(in the rows, 128 means zero)
Families of rows that turns and mirrors carry onto each other, the same ones carrying the whole set onto itself: the rest of each named row's family, in list order:
4 families of 8 rows:
fuzep: [115 168 106 154 147 127 114 108 161]
vatuf: [130 156 104 100 133 158 136 119 129]
fen: [140 144 131 174 128 128 100 121 161]
rudup: [149 155 118 153 107 126 136 148 152]
tonob: [152 128 152 121 117 125 130 141 134]
Sesig: [161 135 125 132 106 148 130 135 116]
Digig: [107 137 105 136 153 132 112  92 148]
Lazu: [135 137 138 167 112 128 135 130 161]
gon: [139 144 143 162 119 141 106 130 171]
gam: [145 116 148 147 116 153 125 112 119]
dobe: [117 132 103 113 144 146 128  96 119]
ros: [142 128 157 145 133 116 107 126 157]
pofa: [150 150 134 141 101 142 133 148 158]
dumu: [144 135 148 136 119 112 126 146 157]
Fidi: [150 120 160 130 131 128 107 121 133]
redaf: [113 162 109 133 152 142 108 105 168]
Bofi: [122 148 127 126 175 138 130  97 144]
tapi: [126 160 116 115 156 132 159 122 147]
fum: [120 159 121 130 169 128 140 113 163]
nedam: [150 126 137 151 129 149  98 106 123]
nugi: [131 145 124 108 163 146 146 106 129]
Laki: [124 149 112 116 155 160 106  96 134]
faki: [157 134 143 128 107 161 122 130 126]
pato: [135 154 106 114 133 152 138 112 108]
Fafof: [106 152  94 134 140 121 136 115 162]
latuv: [126 172  96 132 127 130 148 128 144]
vaz: [134 122 149 170 127 140 114 108 148]
litad: [147 131 150 148 125 158  96 113 145]
fek: [117 146  93 111 128 132 151 121 134]
pimik: [123 149 113 136 153 150 103  87 124]
Ves: [144 131 139 145 100 141 150 137 132]
Sifoz: [120 172  99 116 132 140 135 129 163]

Which other rows belong to the same family as fuzep? fen, rudup, Sesig, nedam, pato, latuv, pimik
Which other rows belong to the same family as dobe? Digig, Lazu, gam, Fafof, vaz, fek, Ves
Which other rows belong to the same family as pofa? vatuf, gon, redaf, Laki, faki, litad, Sifoz

Families of rows that turns and mirrors carry onto each other, the same ones carrying the whole set onto itself: the rest of each named row's family, in list order:
4 families of 4 rows:
vesut: [132 136  89 144  82 130 114 118 149 157 132 148 124 111 156 109 126 121
 138 142 115 144 140 127 137 139 137  92 153 140 142 157 107 122 156]
kufaf: [ 98  83  94 129 127 133 151 106 149 152 122 161 135 134 147 139 134 131
 112 129  94 126 174  88 137 150 136 107 155 110 119 124 114 114 133]
samo: [142 127 117 131  99 133 114 116 143 156 126 161 118 106 137 106 127 101
 117 140 143 139 141 133 149 129 137  85 151 151 133 149  99 121 155]
Bova: [149 129 141 111 143 120 143 135 147 161 126 117 119 146 134 122 117 111
 151 135 119  84 139 129 110 155 113 124  74 124 118 123 139 148 137]
kuz: [133 124 151 118 144 111 122 129 127 166 137 123 109 143 105 117 129  95
 156 154 120  90 118 132 107 132 125 118  84 115 129 125 125 136 122]
zel: [101 128 152 124 134 125  68 128 137 123 104 108 100 145 165 138 143 122
 134 137 109 101 146 107 129 130 137 136  84 121 104 131 141 111 113]
sube: [ 90  96 122 134 122 126 152 103 144 149 127 139 135 102 145 130 136 116
 117 127 102 129 152  97 126 146 151 109 177 102 115 116 114 124 112]
rizip: [153 134 148 119 142 104 131 139 135 164 128 120 103 153 135 122 133 107
 151 145 115  92 130 129 102 138 121 125  76 124 128 135 125 145 132]
Mazi: [ 94 117 134 122 136 144  75 118 138 135 107 132 108 154 167 160 132 133
 131 119 125 111 139 111 126 139 128 152  81 121 120 130 129 120  99]
novek: [ 81 115 105 141 113 121 149  97 146 151 122 132 136 108 135 138 133 124
 118 137  99 127 167 101 144 149 136 108 176 107 118 129 115 111 137]
mefer: [ 93 117 150 123 138 125  80 121 129 123 111 121 103 142 156 158 133 123
 127 122 133  99 158  95 117 126 133 154  90 125 108 136 135 118 110]
bub: [109 112 153 125 136 133  66 113 115 127 111 126  90 138 163 151 135 120
 131 129 124 111 152 107 122 117 148 143 102 117 102 136 144 126 117]
salev: [141 139  91 130  97 140 120 122 146 164 129 159 117 105 131 106 112 118
 134 127 123 134 134 140 151 133 129  93 158 141 137 152 112 125 147]
sabit: [129 140  89 133 101 143 116 128 138 157 132 163 107 116 144 110 106 115
 132 136 115 140 139 131 148 154 136 109 147 156 146 153 115 130 159]
seben: [ 88  94 108 132 119 143 140 104 147 136 132 146 140 117 147 137 136 121
 111 133  92 128 157  99 146 154 154 103 167  96 122 128 116 114 129]
Vedet: [143 131 143 117 137 116 123 141 143 176 114 103 111 144 121 122 122 117
 159 144 115  91 137 122 104 137 119 134  75 110 108 143 135 127 129]

Which other rows belong to the same family as kuz? kufaf, samo, Mazi
Which other rows belong to the same family as zel? vesut, novek, Vedet
Which other rows belong to the same family as Bova? sube, bub, sabit

Families of rows that turns and mirrors carry onto each other, the same ones carrying the whole set onto itself: the rest of each named row's family, in list order:
7 families of 3 rows:
buroz: [158 124 169 134 162 122 121 115 165 119 108 128 129  83 151 132 139 132
  66 129 114 176 136 139 169]
Ruko: [156 105 139 129 164 140 158 111 177 121 106 149 101 131 138 152 135 106
  98  96 148 150 117 135 181]
Sidiv: [120 110 133 159 157 104 137 100 172 102 118 100 123  76 138  88 136 112
 130 101 128 161 111 119 171]
vave: [119 129 109 163 157 118 140 109 175  95 129  91 125  94 128  98 124 112
 138 107 137 140 102 125 169]
vepo: [151 132 115 168 168 147 128 102 205 108 153 121 117  93 109 162 110 113
  85 122 155 167 110 138 122]
Mupa: [150 113 134 133 164 152 173 112 186 100 121 156 102 136 123 133 109 100
  96 100 150 161 125 123 161]
kinev: [147 133 106 179 138 168 122 111 167 111 139 139 119 108 127 129  79 130
 106 104 127 178 128  83 163]
Devi: [123 131 128 154 144 110 158 112 174  84 121 100 129  71 123 100 127 118
 122 106 118 153  98 131 156]
fir: [158 117 129 175 129 143 111 109 155 141 117 137 120  87 148 156 123 137
 104  98 112 175 121 104 188]
totog: [ 98 156 134 166 167 126 109 134 166 105 111 149 106 103 123 113 118 113
 122 102 135 134  90 108 138]
lanab: [149 113 137 147 176 127 119  93 205 105 120 129 118  65 117 147 126 130
  61 111 142 186 110 125 121]
Kib: [150 162 123 130 172 153 132 130 177  81 123 116 135 108 123 129  98 141
  68 137 131 148 120 133 147]
dapeg: [150 107 134 112 176 142 160 111 184  96  90 153 105 122 129 133 122 123
  81  92 146 156 111 118 165]
Lok: [101 140 156 175 159 117 110 126 162 120 117 158 102  97 134 108 128  99
 125 103 130 152 105 109 143]
fidav: [149 130 133 160 182 149 104 109 171 124 144 119 120 130 148 114 110 109
  97 136 151 163 153 124 174]
femev: [105 154 154 163 151 114 120 137 160 111 104 153 109  85 128 125 134 114
 115 103 118 141  89 122 138]
rovuk: [144 138 134 140 177 155 121 121 170 115 101 149 135  63 118 122 142 145
  87 106 103 211 119 117 158]
keva: [143 168 100 160 169 183 133 134 174 107 139 137 134  98 101 137 115 131
 110 119 119 184 116 129 154]
geb: [144 132 111 165 187 165  92 115 164 148 123 135 126 102 132 131 146 127
 121 111 132 189 127 121 187]
zute: [150 135 111 148 142 151 117 117 165  99  95 134 128  80 127 141 101 166
  80  94 110 168 102  88 163]
Lopeb: [152 106 123 164 184 129  96  90 198 135 131 116 111  90 132 159 138 118
  86 113 162 166 113 132 147]

Which other rows belong to the same family as Mupa? Ruko, dapeg
Which other rows belong to the same family as Lopeb? vepo, lanab
Which other rows belong to the same family as keva? rovuk, geb
Which other rows belong to the same family as Lok? totog, femev
Which other rows belong to the same family as fidav? buroz, Kib

Families of rows that turns and mirrors carry onto each other, the same ones carrying the whole set onto itself: the rest of each named row's family, in list order:
3 families of 6 rows:
bom: [111 164 112 114 117 118 144 142 157 144 108 163]
rumuz: [ 95 153 107  97 119 118 144 131 145 130 107 150]
tiro: [158 152  80 115 145 141 119 122 107 162  84 152]
kofo: [170 139  97 123 135 148 120 124 111 177  99 146]
Rebe: [161 150  75  90 149 123 145 126 109 155  92 153]
Lobod: [106 149 124 104 141 141 120 128 168 150 115 151]
sikom: [163 106 128 101 116 120 152  97 134 128 111 141]
tafu: [155 134  69 125 138 134 131 104 120 179 102 147]
gusen: [132 156 108 118 133 124 123 144 177 145 111 150]
vem: [143  98 114 126 143 136 143 112 137 116 103 119]
suves: [155 139 100  85 155 123 129 128 107 174 110 160]
bir: [147 114 122 123 123 116 134  91 123 117 109 123]
panu: [127 112 111 136 111 126 137 106 125 116  99 123]
Vof: [148 134  87 102 149 121 145 116 101 184 105 148]
nifa: [152 101 140 117 125 136 154 123 125 122  97 136]
zizom: [159 114 131 115 104 147 150 109 115 127  99 145]
bibo: [110 147 114 108 154 119 117 142 155 151 124 147]
rupat: [107 145 109  96 127 147 151 129 165 142 105 167]

Which other rows belong to the same family as bom? tiro, Lobod, bir, Vof, nifa
Which other rows belong to the same family as Rebe? sikom, tafu, gusen, vem, rupat
Which other rows belong to the same family as rumuz? kofo, suves, panu, zizom, bibo

Families of rows that turns and mirrors carry onto each other, the same ones carrying the whole set onto itself: the rest of each named row's family, in list order:
9 families of 4 rows:
tikup: [148 139 117 156 150 118 142 100 122]
Zigop: [152 114 137 133 135 108 122 167 116]
venos: [139  99 122 151 146 131 131 169 138]
lede: [128  92 123 165 157 138 132 140 134]
temen: [126  99 121 139 125 145 141 160 146]
sudo: [142 118  89 127 129 144 140  99 122]
gofol: [151 141 132 141 125 112 129 152 102]
zufe: [150 151 116 121 113 119 147 135 142]
moko: [141 103 138 161 157 119 125 121 100]
digif: [129  96 129 101 117 124 122 107 127]
fos: [114 120 119 145 162  93 140 108 117]
Sotu: [152 127  89 111 117 133 136 130 130]
Turub: [140 122 118 111 122 125 153 155 151]
kub: [128 134 133 147 117 143 146 108  99]
Tupa: [136 140 130 127 101 135 144 141 110]
ker: [144 100 128 100 122 105 112 130 126]
sadi: [144  94 132 116 147  99 108 117 116]
vuki: [119 112 117 130 129 148 165 108 145]
nukid: [ 97  92 123 145 158 122 129 117 117]
rifa: [128 130 116 124 148  79 136 144 130]
Rof: [118 100 137 141 124 152 144 102 112]
Ziko: [130 111 134 113  97 137 141 146 126]
fulo: [116  99 123 137 160 101 118 154 119]
fef: [163 148 119 144 145 100 135 135 130]
lunod: [111 105 122 112 128 111 129 162 135]
podir: [118  92 119 153 135 155 145 135 140]
Luv: [134 142 117 134 119 137 154 100 134]
riz: [ 99 121 115 125 128 114 154  97 131]
Niku: [131  90 131 121 140 118 117  94 116]
Sama: [136 107 121 157 169 125 148 109 128]
reb: [143 135 134 158 141 122 129 123  94]
Kemok: [ 91  96 121 120 124 132 141 128 132]
Dimiv: [111 131 116 107 120 100 149 138 140]
mure: [157 118  89 143 154 124 126 108 113]
tevu: [167 126  90 127 143 113 124 138 122]
Nofin: [156 117 119 141 163 102 138 155 137]

Which other rows belong to the same family as rifa? fos, riz, Dimiv
Which other rows belong to the same family as gofol? kub, Tupa, reb
Which other rows belong to the same family as podir? venos, lede, temen
Which other rows belong to the same family as zufe? tikup, fef, Luv
Which other rows belong to the same family as Kemok? nukid, fulo, lunod
Which other rows belong to the same family as ker? digif, sadi, Niku
Which other rows belong to the same family as tevu? sudo, Sotu, mure

